rotation steps, each row followed by its count of steps:
The counts run from 0 to 424.
[ 12 -38 -32 -27  12  -8   3 -17  11 -52  16 -22 -11 -24  17   8 -22   3
 -13  -3  -5   8  15  -9  39 -19  25 -15   6  -8  26 -25 -23  12   9  27
   9 -12   5   1 -44 -50  41   6  63   1  -5   1 -23  25   5  15 -25  44
 -17  60  22   1  13  57 -10  20  11  61  -9  49   6 -17 -63  13 -29  15
  17 -14  15 -11  -6   0  -8 -17 -25  18   5]
410
[-18 -22 -63 -17  41 -41 -15 -18  -9 -36  21 -27  26 -57  25   3 -38  40
  -6 -13  12  -4  15   8 -16 -33 -12 -12  22 -17  22 -35 -20   4 -10   5
  40   1  17  10 -23 -25  68  29   1 -34  -1 -13  -6   8  33 -36 -46  -5
 -16 -13   2  -6 -14  26 -32  -8  -4 -43 -10  23  28  -5  -4  18 -40 -27
  47 -28  -5  -6 -13 -11 -35 -37   4 -21   7]
401
[-17 -23 -48 -26  43 -41  -5 -23  -6 -31  25 -19  35 -54  31   9 -32  25
  -9 -15  20   1   9   8  -8 -27 -12 -10  18 -23  10 -41 -19   7 -32   5
  46  -7  17  23 -21 -27  68  24  18 -32   3  10 -15   8  32 -49 -53   5
 -14  -2 -11  -5 -19  11 -28 -12  -7 -37   3  32   9  -5   5  22 -34 -31
  31 -31   0 -15 -13 -21 -29 -44  -8 -28  -2]
331
[-21 -38  -6 -24  31 -29  20 -27   9 -68  12  -6   1 -24  42  14 -38   5
   6  20  29  31  11   7  37 -10  -6  29   4 -29 -19 -24 -34  -2 -51  12
  41   0  14  20   5 -21  20   4  58   0 -21  34 -33   8  12  -8 -67  32
 -18  23 -20 -11   7  16 -28  18  -3  11 -20  30 -14 -18  -7  23 -21  12
  35 -49  -6 -28  22 -23  19 -10 -11   8  -2]
28
[  8 -28 -49 -52   6 -31   5 -35  32 -55  27 -25  29 -53   7  26 -37  12
  -4 -21  20  -5  13  12   2 -22   3 -12   4 -29  27 -38  -4  24   7  25
  18  -5   7  22 -43 -40  33   5  23 -17   6 -19 -11 -13  52 -43 -52  28
  -4  31  10  24  12  -1  19  -7  13 -11 -10  32  -4  18 -29  -3   6 -36
  21 -36   3 -45   7  -4 -12 -33 -44  14 -13]
35
[ -1  -8 -65  -8   5 -29   6 -24   4 -40  -6 -17  20 -39  64   3 -50  31
  -5   7   9   2  28 -20 -35 -13 -10  -7  18 -22  23 -42 -33  -6 -28  11
  25  -5   2  13  -5 -25  55   8 -18 -29  -9   7   8  -5  44 -19 -56  22
 -13 -11 -22 -15  11  25 -16  13  14 -24 -37  25  36  15 -30   8 -33 -12
  38 -22   1 -18 -11 -15  -9 -19 -19 -34  18]
38
[  1 -39 -14 -30  21   1   1 -29  17 -63   3  -1   1 -25  22  21 -24  28
   6   4  50  14  24 -16  54 -37  29 -24   6  -8   6 -47 -26  37 -41  24
  10 -13  -6  34 -40 -28  19  12  51  11  -3   6 -28 -24  16  -2 -18  41
  -2  20 -33  23   8  32  -3  41  18  24  12  30  -5 -22 -44   7 -11 -18
  21 -50  14 -10  -4   6 -14  -7 -17  -4 -22]
198
[ -3 -24 -49 -21  30 -12 -14 -17  25 -39  13 -22  26 -36  -1 -14 -36  47
  16 -19  31  24  -9 -28  13 -61  11  -6  12  20   9 -17 -18  20 -41  34
  26   7  14  12 -26 -17  31  -7  40 -11 -18  -7 -26 -29  19  -6 -30  47
  -9 -19 -23  -5  10  27 -24  17  20 -10 -21  33  16   6 -29  19  -5 -34
  43 -32  24 -27  29 -12  -5 -28  -1   4  10]
368
[-39 -14 -53  -5   1 -48   8 -15   0 -13  30  -5  -5 -32  49  22 -47  -4
  -5  14  -3  39  11  -3  -8   3 -29  24  20 -32   0  -3 -34 -27  -4 -24
  32  12   3  13   4 -41  34  16  28 -37 -17   8 -21  34  19 -20 -73   0
 -39   7 -13 -17  15  39 -35 -11  -2  13 -44  41  29   9 -15  26 -31   7
   6 -25 -31 -16  -5 -25   6 -19 -33 -14  52]
418
[-13 -28 -41  -9   5 -37  14 -24  14 -17  12  -5  11 -22  19  39 -22  -3
 -23  40 -20  20  11  37   3   2 -22  -5  27 -50  24  -9 -25  -4 -11 -10
  26   6 -29  10 -39 -46  48  23  12  -7  -8  -1 -20  54  31 -34 -69  17
 -13  33  25 -12  12  39 -13 -14  -7  27  -4  38  13  15 -21  12 -37  12
  10 -26 -24   2  -8 -20 -15 -21 -48  -5  25]
218
[-20 -13 -52  -4  24 -24 -10 -19  32   9  19 -13  21 -27  -7  28 -32  46
   5  21  -7  33 -25   5   0 -42  -3 -11  30 -10  27   9 -21  25 -34  -7
  37  10 -14  24 -44 -32  40  14   8  -8   0 -14 -30   3  24 -49 -55  20
  -9 -34 -22  -5   5  45 -30 -24   4 -12  -4  36  27  20 -16  22  -9 -47
  11 -33 -26  -2   1 -20 -37 -39 -22 -24  41]
315
[  3 -35 -33 -38  -8 -35  13 -36   5 -65  16  -8  11 -26  59  19 -23  -9
 -23  -1  18  -3  51   8  18   4  -3   3   2 -45  10 -61 -29   5  -7  20
   3 -32  -8  10 -13 -39  29   5  24 -20 -12   6 -18   9  32 -24 -52  18
 -16  61  -9  14   9   5  15  19   8  38 -25  42  -9  10 -36  10  -8   2
  16 -37   3 -35 -12 -20   9  -3 -46  -7  -4]
165
[-35 -22 -42  16  19 -22  14  -9  21 -19  14 -16 -24 -27   9  26 -57  38
   9  31  12  36 -15 -33  19 -25  -1  -5  39  12   3   9 -35  -2 -23   9
  23  30   1  27 -19 -36  14  23  42   0 -22  -7 -14 -10  22  13 -37  31
 -20 -27 -13 -18  17  74 -49  37   3  12 -28  33  52 -23 -23  26 -37   9
   6  -7   0   3  17   7 -27 -21 -23 -12  26]
211
[-20 -23 -41 -34   4 -40 -11 -23  13 -33  33   3  24 -41  22  27 -32  -1
   0 -16  32  23  18   7   6 -31 -14  12  -6 -31   3 -38 -17   8 -36 -14
  29   5  -9  39 -10 -34  34  -5  30 -34  -3  10 -42 -19  41 -56 -62  21
 -16   6 -20  17  12   0 -13 -13  18  -3 -21  22 -17  15  -4   3  -5 -35
  15 -66 -21 -35   0 -32  11 -40 -23  -4  -3]
50
[  0 -38 -34 -30  32 -34 -21 -28  -2 -54  36   0  31 -54  12   8  -9  37
 -20  -7  25  -5  41  13  14 -31   7 -26  39 -44  -3 -48 -21  22  -8  31
  -6  -6 -17  -2 -37 -27  43  30  26 -24 -12 -24  -8 -18  29 -29 -13   9
 -11  32   8  17 -30   2   5  45  10   7 -13  43 -11  -7 -15  44 -20 -20
  33 -43   6  -6 -25  10 -18  -9 -21   0   8]
9
[-33 -17 -44  -6  14 -17   0 -32  -3 -32   6  13  10 -46  36   2 -33   9
   1  -6  48  30   8 -49  -3 -27  -3  -3  -5 -16  -8 -34 -28   0 -61  -7
  12  15  -1  34  -4 -16  16  -7  46 -25 -23   8 -35 -19  26 -14 -42  52
 -15   4 -35  11   6  29 -24  26  11  24 -61  55 -12  11 -22  29 -10  -3
  13 -29  18 -28   6  -3   7 -23 -22 -10  10]
54
[-19 -28 -24 -31   3 -29   7 -20  11 -54  39 -10 -16 -21  36  19 -42 -11
   3   0  29  34  10   1  49  -5   8  36 -10  -8  -6 -20 -20   2   2   4
  32 -16  16  28  -3 -47   6   0  68 -22 -10  23 -39  -9   4  -5 -54  11
 -26  36 -30   6  27  26 -12   8  11  36 -28  46  -1 -10 -40   5   4  -4
   6 -42 -14 -35  10 -14  15  -8 -22  19   9]
295
[ -9 -18 -39  -3  23 -21 -21 -14  -1 -58   7  -4   9 -18  42  -9 -39  44
  14  14  19  21  21 -21  10 -49  -3   3  28 -11  -4 -26 -37   4 -41  26
  17  -4  -2  -6   2  -9  33   3  21 -26 -27   1 -11 -24  10  -2 -43  15
 -27  -7 -49 -23  -6  24 -38  35  28   8 -33  21  32   2 -27  28 -26 -16
  61 -50  13  -8  12 -19  11   8  15 -13  27]
238
[-27 -27 -14 -11  -9 -32  13 -32   0 -25   5  27 -13 -10  48  38 -25  -8
   1  38  28  35  27 -13  34   4   3   4   4 -35   5 -16 -43  17 -45 -19
   7  -6 -34  40 -20 -33   4  20  35  -7 -13  14 -36   1  21 -25 -48  35
 -20  25 -45  11  17  46 -12  21  14  56 -26  42   2  -2 -29  15 -10   7
 -19 -30 -14  -7  -8 -15  -2  -6 -45 -15  23]
251
[-11 -38 -40 -10  43 -12  -4 -28   3 -39 -11  12  23 -45   6  10 -11  11
  -5  11  23  15  16  -3   5 -47 -12 -20   1 -35  14 -34 -26  21 -70  -9
  19  27 -16  33 -37 -23  65   8  33 -16  -6  28 -42  18  32 -29 -34  42
  -4   5   4   9  -6  29 -27   5  -5  14  -5  14 -14  -4  -9  11 -55   3
  35 -44  10   2  -8  -4  -6 -42  -5  -5 -15]
76
[-13 -34 -58 -22  18 -31 -32  -1   4   1  45  -9   9 -27 -21  16 -17  20
 -15  -5 -14  35  -7   1  17 -48  -1 -22  39 -13  25  18 -11  13  11  -5
   4   9 -21  -8 -43 -40  40   3  55 -19 -17 -31 -24  18  10 -23 -32   0
 -28  12  10  -6  -6  47 -27 -13  17  49 -22  54  17  20 -29  44 -14 -25
  10 -26 -14  -3 -15 -15 -14 -25 -19   3  58]
118
[-18 -24 -61 -12  12 -35  -1 -11  20   0  12 -27   9 -13   9  17 -36  24
   4  12 -24  35 -22   7  -7 -23 -13  -4  17  -5  35  10 -28   1 -14  -7
  43   5   4  17 -37 -41  51   1  17 -22  -5  -8 -26  25  13 -35 -69  15
 -25  -7 -16 -16  20  42 -38 -38  11   6 -10  39  41  23 -32  14 -13 -39
  10 -18 -23 -11   1 -32 -21 -37 -31 -23  55]
174
[  9 -35 -11 -35  40 -26  -3 -29   8 -53  15 -25  16  -6  30  14 -20  36
   8  12   9   2   5  33  43 -31  18  -7  21 -17  23 -29 -26  29 -19  27
  60 -31  10  12 -38 -27  48  26  14  -2  14  12 -23  18   8 -41 -52  10
  -8  14 -26  -9  -5  12 -12  -4   3  -5  44  23  13  -8 -31   5  -8 -47
  29 -48 -11  -9  -5 -29 -24 -20  -3 -18   4]
327
[ -8 -43 -33 -12  29 -15  -3 -11   5 -22  12   7  11 -20   8 -12 -10  18
  -5  13  17  37  -5 -24  38 -51  -3 -16  20 -12  -7 -11 -26   5 -53   8
  14   8 -10  -1 -20 -16  33  -8  66  15 -32   4 -35  26  -4  -7 -39  51
 -14  27 -21  -7 -11  41 -24  17  10  56 -25  70  -7   4 -30  60 -17  -1
  21 -27  23 -19  12 -27   1 -11 -18  -5  37]
184
[-12 -25 -23   5  27 -25  -5 -18   8 -24   8  -4 -17   4  27  24 -25  26
   9  42  -8  34  -1  11  42 -26   3   1  32   0  26   7 -39  14 -38 -14
  47  -9  -5  17 -25 -27  48  17  29  -5   0  25 -36  31 -13 -11 -54   9
 -25  -8 -37 -31   1  56 -52  -5  -1  18  18  30  44 -23 -33  16 -37 -12
  30 -37 -24   9  -7 -29 -25 -12  -2 -20  27]
326
[-35 -26 -45 -13  16 -35   0 -14   0 -24  40   9   4 -65  17  18 -31 -14
 -13   7  26  35  19  -1  -4 -13 -27  19  13 -31 -19 -23 -25 -16 -31 -17
  18  34  -3  19   7 -33  34   8  53 -33 -34  10 -24   8  22 -28 -64  10
 -26  16  12  -7  13  32 -32   7 -14  11 -51  35  -1  -3   8  30 -40  22
  26 -40 -13 -20   4  -9  10 -29 -17   5  21]
347
[-23 -31 -62 -16  -6 -30 -26 -19  -7   0  29  -3 -11 -39  20  36 -22   5
 -16  -8   7  14  19 -25   0 -10   4 -31  27 -24  33 -16 -37  17  18 -11
  -9   4 -19  18 -45 -44  40  26  32 -41  -5 -19 -16  -3  22 -21 -15   6
 -31  24  -4  20   1  65  -8  11  13  41 -31  55  34   6 -51  16 -17 -14
 -23  -8  -1  -3 -36   3 -30 -14 -47 -20  32]
318
[ 23 -20 -63 -36  11 -21 -13 -32  32 -52   9 -28  27 -18  16  22 -32  30
  -3  -4  -2 -12  11   7   3 -28  19 -23   7 -16  51 -31 -14  35   7  35
  21 -15  -1  12 -42 -36  45   1  -2 -21  13 -17  -7 -16  35 -28 -33  26
  -3  17 -12  20  11  22  10  -2  32   7   2  23  23  21 -55 -17   1 -46
  28 -29  -6 -26 -10  -7 -18 -19 -32  -7   1]
301
[  5 -19 -63  -8  19  -9 -27 -16  31 -60  -8 -23  15 -35   5   4 -34  40
   8  16  -3  11  22  -8   1 -51  11 -30   8  -4  41 -22 -27  26 -15  25
  18  11 -15   7 -41 -36  65   1   5 -26  -6  -5  -8 -16  32   5 -24  22
 -11  -5  11 -11  20  43 -26  28  28  14 -12  -5  49   3 -50 -19 -34   0
  61 -41   1  11 -10  -4 -19 -14   5   9  -4]
286
[-26 -21 -44 -14  13 -34 -20 -18   1 -49  24  -5   0 -59  28  24 -51  43
   7   2  42   4  36 -30   5 -29  15 -18  26  -8   6 -38 -36  24 -15  19
  11   6   1  27 -23 -28  26  26  11 -38  -5  -8  -7 -60  34 -16 -14   6
 -21 -16 -38  18   0  28 -13  52  25 -10 -30  15  38 -18 -20   2 -16 -16
  27 -35  12  -8 -15  21 -37  -7 -10 -12   0]
264
[-31 -36 -31 -36   8 -46  13 -32   3  -3  42   0   9 -44  18  50 -27  -4
 -22  -1  15  16   5  10  12   3  -7  -4  22 -39   3 -26 -14  12  -3 -18
  18   1 -14  35 -25 -45  12  36  44 -18  10  -4 -29  11  29 -54 -64  14
 -18  29  -2  26   0  28  -1 -12  -7  10  -9  64 -12   3 -11  27  -7 -21
 -32 -17 -26 -14 -13  -5 -30 -32 -53 -13  20]
262
[  7 -27 -51  -9  13  -9  -2 -13  45 -34  14 -16  -1 -27 -21  26 -37  44
  -1  35 -10  15   9   6  27 -39  21 -27  37  -7  34   5 -22  28   3  31
   9  16 -25  16 -61 -58  40  26  28  -1  -5 -19  -7 -11  22  -3 -25  28
  -3  -8  21  -6  24  58 -12  33  26  24 -11   8  46  -3 -53   4 -31   4
  26 -31  -5  15  -4  10 -34 -15 -26   6   7]
215
[  0 -21 -43  -9  -2 -26 -19 -20  -7 -57   9 -14 -13  12  51  14 -33  41
   5  22   5   8  35 -19  35 -18  22 -14  29 -16  29 -21 -42  23  -6  23
  12 -28 -15   5 -15 -38  25  14   4 -23  -4  -8 -11 -22   5   1 -27  12
 -34  15 -52  -5   2  49 -10  42  41  39  -3  22  49   2 -66   8  -5 -22
  22 -36  -5 -14  -4 -10 -12  22 -17 -26  20]
182
